In the data rows, zero lies at 4.5, halfway between 4 and 5.
Some points:
"1 8 4 7 0 5 0 0 7 1 3 6 0 5 5 4 5 3 0 3 1 6 2 5"
"4 6 0 5 1 2 6 8 3 4 7 1 7 4 4 9 4 6 6 8 6 4 3 3"
"1 3 4 6 0 2 5 5 6 6 5 4 6 4 4 7 7 4 4 5 4 4 4 4"
"2 5 3 4 7 7 2 2 6 1 6 3 3 3 1 2 5 5 7 4 9 0 5 5"
"6 1 6 4 8 5 6 5 2 5 2 4 7 4 5 4 5 6 5 2 7 3 7 5"
"5 4 7 4 1 6 3 2 4 2 1 7 1 3 7 2 7 2 0 3 1 7 6 6"
"5 3 4 3 3 5 4 7 4 4 3 6 4 4 3 5 4 2 3 4 3 6 3 6"
"7 2 9 2 9 7 8 5 1 6 4 7 8 7 6 0 5 3 3 2 3 5 7 5"
"5 5 8 2 8 7 7 1 5 6 4 7 5 5 8 1 3 1 1 1 2 8 6 4"
"7 3 5 2 6 2 8 9 3 8 3 3 5 7 7 4 4 4 4 4 3 8 4 5"
"2 7 0 4 1 0 3 8 8 3 4 2 4 2 5 9 5 6 3 5 5 3 1 4"
"5 2 6 3 7 2 7 7 4 5 3 5 6 4 8 5 3 4 5 5 2 8 5 6"
"7 3 7 4 7 2 6 6 4 7 3 5 6 5 6 5 3 3 4 5 2 6 3 4"
"2 4 1 4 1 0 3 9 5 5 7 3 5 3 5 8 5 6 5 7 5 2 3 5"
"5 4 5 4 3 5 8 5 3 7 4 5 5 6 5 5 5 4 3 3 1 8 7 5"
"7 4 8 3 7 6 4 2 5 5 2 7 4 6 7 3 3 4 3 3 4 6 7 5"
"6 4 4 5 5 3 6 5 5 5 2 6 5 5 4 3 5 3 3 3 2 6 6 4"
"5 6 5 7 5 6 3 3 6 1 7 4 4 6 2 4 4 5 5 5 8 0 4 4"
"5 4 6 3 7 8 3 2 3 3 4 4 3 6 4 3 6 6 4 5 6 2 4 5"
"7 4 8 6 9 8 4 3 4 5 6 7 7 5 2 0 4 6 6 4 9 1 6 3"
"5 4 6 4 7 3 7 7 3 5 6 4 4 4 4 5 4 5 8 5 3 4 5 5"
"5 4 3 5 3 6 1 1 6 4 4 4 3 2 5 2 5 4 3 3 4 6 6 5"
"3 5 3 6 1 2 4 4 7 3 8 4 4 5 4 6 5 5 4 6 4 4 5 4"
"5 3 6 5 4 8 5 2 2 7 3 5 5 6 6 3 4 3 2 3 3 9 4 5"
"5 5 6 3 7 3 6 5 4 3 6 5 4 5 5 3 3 5 7 7 6 3 4 4"
"1 7 6 9 5 8 3 0 5 3 5 8 4 6 4 1 3 5 4 3 8 3 5 5"
"7 3 1 3 3 0 7 8 3 5 2 4 6 4 6 9 6 3 1 5 0 9 3 5"
"6 4 4 4 4 2 6 8 5 5 4 5 2 2 6 6 5 6 4 6 3 5 5 6"
"4 1 4 4 5 4 4 5 5 6 5 5 3 2 3 5 5 7 4 4 9 5 4 5"
"4 8 2 7 2 1 1 4 6 2 7 4 3 4 1 6 3 6 6 6 5 3 3 3"
"6 3 7 4 9 7 6 2 3 5 5 5 5 3 5 0 2 4 7 3 5 3 7 5"
"3 5 2 6 3 4 2 5 5 3 5 3 3 4 4 6 4 5 6 5 6 4 3 3"
"1 5 2 5 3 2 2 7 4 4 7 5 4 2 1 9 3 5 7 7 9 1 3 4"
"6 4 5 3 5 4 3 7 5 3 4 2 5 5 5 5 5 4 6 5 2 4 6 6"
"7 5 5 5 4 9 8 6 3 6 1 5 4 4 5 3 2 5 4 3 6 7 5 4"
"2 3 7 5 8 8 3 2 8 3 7 6 4 7 2 1 3 7 8 5 9 0 5 5"
"4 6 4 5 0 4 3 4 8 3 4 5 1 4 5 4 8 3 0 4 3 4 4 3"
"3 5 1 3 5 2 4 7 2 3 7 3 7 4 1 7 6 7 9 7 8 3 2 6"
"5 3 6 3 6 5 4 6 5 5 2 5 4 5 5 5 6 3 3 4 2 6 5 3"
"4 9 1 7 0 4 4 7 7 4 6 4 5 6 2 8 5 6 3 5 4 4 3 5"
"4 5 2 6 0 4 3 5 7 5 5 2 4 4 4 6 5 5 5 4 3 4 4 6"
"6 4 6 2 7 4 7 7 0 6 5 4 6 6 4 6 4 6 8 5 3 4 6 5"
"3 4 4 6 4 6 4 5 6 3 5 4 4 4 5 3 4 6 5 7 6 1 4 5"
"6 2 4 2 9 4 5 8 1 8 6 2 8 5 1 5 3 5 9 6 7 4 4 4"
"4 6 4 5 8 6 7 6 1 8 5 4 7 6 3 4 4 6 9 6 6 6 4 3"
"2 6 3 6 2 4 3 1 5 3 6 6 4 5 4 4 3 7 5 7 5 3 4 4"
"4 3 3 3 7 3 5 7 6 5 6 5 4 3 3 6 4 4 5 3 5 3 5 5"
"5 4 4 5 7 6 5 5 3 3 7 4 4 5 5 3 4 5 6 4 7 3 5 5"
"5 5 4 4 2 4 3 4 8 4 4 4 4 3 5 5 5 4 2 4 3 7 3 4"
"4 6 3 5 1 3 2 2 6 2 6 5 3 5 4 5 5 6 4 2 5 0 4 6"
"3 5 1 5 2 1 4 8 4 5 3 1 4 3 3 9 5 5 8 9 3 2 3 2"
"7 3 7 4 7 5 6 3 3 7 3 6 6 5 7 3 4 3 0 3 0 8 6 5"
"4 5 3 6 6 4 3 5 6 2 6 4 4 3 2 4 5 5 7 7 9 2 5 5"
"3 7 1 6 0 4 3 3 6 3 5 4 5 6 8 7 5 3 5 4 5 5 3 3"
"6 5 6 5 5 4 5 6 3 8 2 3 6 6 4 5 3 3 4 3 4 9 3 4"
"3 4 1 4 0 2 3 4 4 4 3 4 3 4 5 9 7 4 3 6 1 5 1 4"
"5 3 7 3 8 7 8 4 3 6 5 4 5 7 4 1 4 4 6 5 4 6 4 4"
"6 6 2 6 1 4 3 5 6 3 6 4 3 4 3 9 6 5 4 6 4 4 4 3"
"3 7 5 6 2 4 4 2 7 3 3 5 2 6 3 5 5 3 2 3 3 6 4 6"
"3 4 4 7 2 2 2 7 7 2 4 4 3 4 5 5 6 4 4 4 4 2 4 5"
"6 6 7 6 4 6 6 3 1 9 4 4 7 6 5 2 4 3 7 5 5 7 5 6"
"5 4 9 5 8 9 3 0 7 3 4 6 4 4 5 2 5 3 3 3 5 4 7 4"
"4 5 5 4 4 4 2 1 6 3 6 6 4 2 5 4 5 5 4 4 5 1 5 4"
"6 4 8 5 8 8 5 2 0 7 5 5 8 4 4 1 4 7 8 3 7 4 5 3"
"6 6 7 3 4 7 7 3 2 6 3 5 6 6 5 2 4 2 1 2 0 9 5 4"
"4 4 2 3 4 2 4 7 6 3 2 4 2 3 7 7 6 4 3 5 5 6 5 6"
"4 4 4 4 7 5 7 5 4 3 3 6 4 3 3 4 3 7 7 6 4 5 5 5"
"5 2 6 4 9 8 7 5 4 5 5 6 5 4 4 2 4 4 5 4 4 5 8 6"
"4 4 7 5 1 5 4 2 5 4 5 6 4 3 6 5 6 4 2 3 3 7 1 5"
"4 4 4 7 5 5 6 7 7 5 7 3 4 4 4 6 4 6 6 5 8 3 4 4"
"6 5 7 2 6 4 6 2 3 6 2 5 5 6 8 4 6 3 0 4 1 8 5 3"
These points spread out most along one direction. How many in every 100 of the points above lie lower along it than each point below? Round to a whole number. More than half of the points above lie lower than the first one.
"1 5 2 5 3 2 2 7 4 4 7 5 4 2 1 9 3 5 7 7 9 1 3 4" 97
"5 2 6 3 7 2 7 7 4 5 3 5 6 4 8 5 3 4 5 5 2 8 5 6" 27
"3 5 1 5 2 1 4 8 4 5 3 1 4 3 3 9 5 5 8 9 3 2 3 2" 94
"5 5 4 4 2 4 3 4 8 4 4 4 4 3 5 5 5 4 2 4 3 7 3 4" 62
"3 4 4 6 4 6 4 5 6 3 5 4 4 4 5 3 4 6 5 7 6 1 4 5" 63
"3 4 1 4 0 2 3 4 4 4 3 4 3 4 5 9 7 4 3 6 1 5 1 4" 87
"6 4 8 5 8 8 5 2 0 7 5 5 8 4 4 1 4 7 8 3 7 4 5 3" 7
"5 6 5 7 5 6 3 3 6 1 7 4 4 6 2 4 4 5 5 5 8 0 4 4" 66
"4 6 4 5 8 6 7 6 1 8 5 4 7 6 3 4 4 6 9 6 6 6 4 3" 35
"6 6 7 3 4 7 7 3 2 6 3 5 6 6 5 2 4 2 1 2 0 9 5 4" 4
"3 5 1 3 5 2 4 7 2 3 7 3 7 4 1 7 6 7 9 7 8 3 2 6" 86
"3 5 3 6 1 2 4 4 7 3 8 4 4 5 4 6 5 5 4 6 4 4 5 4" 85
"4 1 4 4 5 4 4 5 5 6 5 5 3 2 3 5 5 7 4 4 9 5 4 5" 54
"7 3 5 2 6 2 8 9 3 8 3 3 5 7 7 4 4 4 4 4 3 8 4 5" 23
"7 3 7 4 7 2 6 6 4 7 3 5 6 5 6 5 3 3 4 5 2 6 3 4" 25
"7 4 8 6 9 8 4 3 4 5 6 7 7 5 2 0 4 6 6 4 9 1 6 3" 17
"6 4 4 4 4 2 6 8 5 5 4 5 2 2 6 6 5 6 4 6 3 5 5 6" 59
"4 6 0 5 1 2 6 8 3 4 7 1 7 4 4 9 4 6 6 8 6 4 3 3" 92
"5 3 6 3 6 5 4 6 5 5 2 5 4 5 5 5 6 3 3 4 2 6 5 3" 34
"4 3 3 3 7 3 5 7 6 5 6 5 4 3 3 6 4 4 5 3 5 3 5 5" 55
"5 2 6 4 9 8 7 5 4 5 5 6 5 4 4 2 4 4 5 4 4 5 8 6" 11
"1 3 4 6 0 2 5 5 6 6 5 4 6 4 4 7 7 4 4 5 4 4 4 4" 76
"6 6 7 6 4 6 6 3 1 9 4 4 7 6 5 2 4 3 7 5 5 7 5 6" 18
"4 5 3 6 6 4 3 5 6 2 6 4 4 3 2 4 5 5 7 7 9 2 5 5" 75
"6 4 5 3 5 4 3 7 5 3 4 2 5 5 5 5 5 4 6 5 2 4 6 6" 52
"3 7 1 6 0 4 3 3 6 3 5 4 5 6 8 7 5 3 5 4 5 5 3 3" 79
"7 2 9 2 9 7 8 5 1 6 4 7 8 7 6 0 5 3 3 2 3 5 7 5" 0
"7 3 1 3 3 0 7 8 3 5 2 4 6 4 6 9 6 3 1 5 0 9 3 5" 56
"5 3 4 3 3 5 4 7 4 4 3 6 4 4 3 5 4 2 3 4 3 6 3 6" 51
"7 3 7 4 7 5 6 3 3 7 3 6 6 5 7 3 4 3 0 3 0 8 6 5" 3
"4 4 7 5 1 5 4 2 5 4 5 6 4 3 6 5 6 4 2 3 3 7 1 5" 49
"6 4 4 5 5 3 6 5 5 5 2 6 5 5 4 3 5 3 3 3 2 6 6 4" 32
"7 4 8 3 7 6 4 2 5 5 2 7 4 6 7 3 3 4 3 3 4 6 7 5" 8
"4 9 1 7 0 4 4 7 7 4 6 4 5 6 2 8 5 6 3 5 4 4 3 5" 90
"6 3 7 4 9 7 6 2 3 5 5 5 5 3 5 0 2 4 7 3 5 3 7 5" 6
"5 4 7 4 1 6 3 2 4 2 1 7 1 3 7 2 7 2 0 3 1 7 6 6" 28
"5 4 3 5 3 6 1 1 6 4 4 4 3 2 5 2 5 4 3 3 4 6 6 5" 48
"5 3 6 5 4 8 5 2 2 7 3 5 5 6 6 3 4 3 2 3 3 9 4 5" 14
"5 3 7 3 8 7 8 4 3 6 5 4 5 7 4 1 4 4 6 5 4 6 4 4" 10
"6 6 2 6 1 4 3 5 6 3 6 4 3 4 3 9 6 5 4 6 4 4 4 3" 89
"5 5 6 3 7 3 6 5 4 3 6 5 4 5 5 3 3 5 7 7 6 3 4 4" 46
"6 1 6 4 8 5 6 5 2 5 2 4 7 4 5 4 5 6 5 2 7 3 7 5" 21
"2 4 1 4 1 0 3 9 5 5 7 3 5 3 5 8 5 6 5 7 5 2 3 5" 96
"4 5 2 6 0 4 3 5 7 5 5 2 4 4 4 6 5 5 5 4 3 4 4 6" 83
"5 5 8 2 8 7 7 1 5 6 4 7 5 5 8 1 3 1 1 1 2 8 6 4" 1
"1 8 4 7 0 5 0 0 7 1 3 6 0 5 5 4 5 3 0 3 1 6 2 5" 72
"1 7 6 9 5 8 3 0 5 3 5 8 4 6 4 1 3 5 4 3 8 3 5 5" 39
"4 8 2 7 2 1 1 4 6 2 7 4 3 4 1 6 3 6 6 6 5 3 3 3" 93
"6 2 4 2 9 4 5 8 1 8 6 2 8 5 1 5 3 5 9 6 7 4 4 4" 38
"6 4 6 2 7 4 7 7 0 6 5 4 6 6 4 6 4 6 8 5 3 4 6 5" 31
"5 4 5 4 3 5 8 5 3 7 4 5 5 6 5 5 5 4 3 3 1 8 7 5" 24
"6 5 7 2 6 4 6 2 3 6 2 5 5 6 8 4 6 3 0 4 1 8 5 3" 13
"7 5 5 5 4 9 8 6 3 6 1 5 4 4 5 3 2 5 4 3 6 7 5 4" 20
"4 6 4 5 0 4 3 4 8 3 4 5 1 4 5 4 8 3 0 4 3 4 4 3" 70
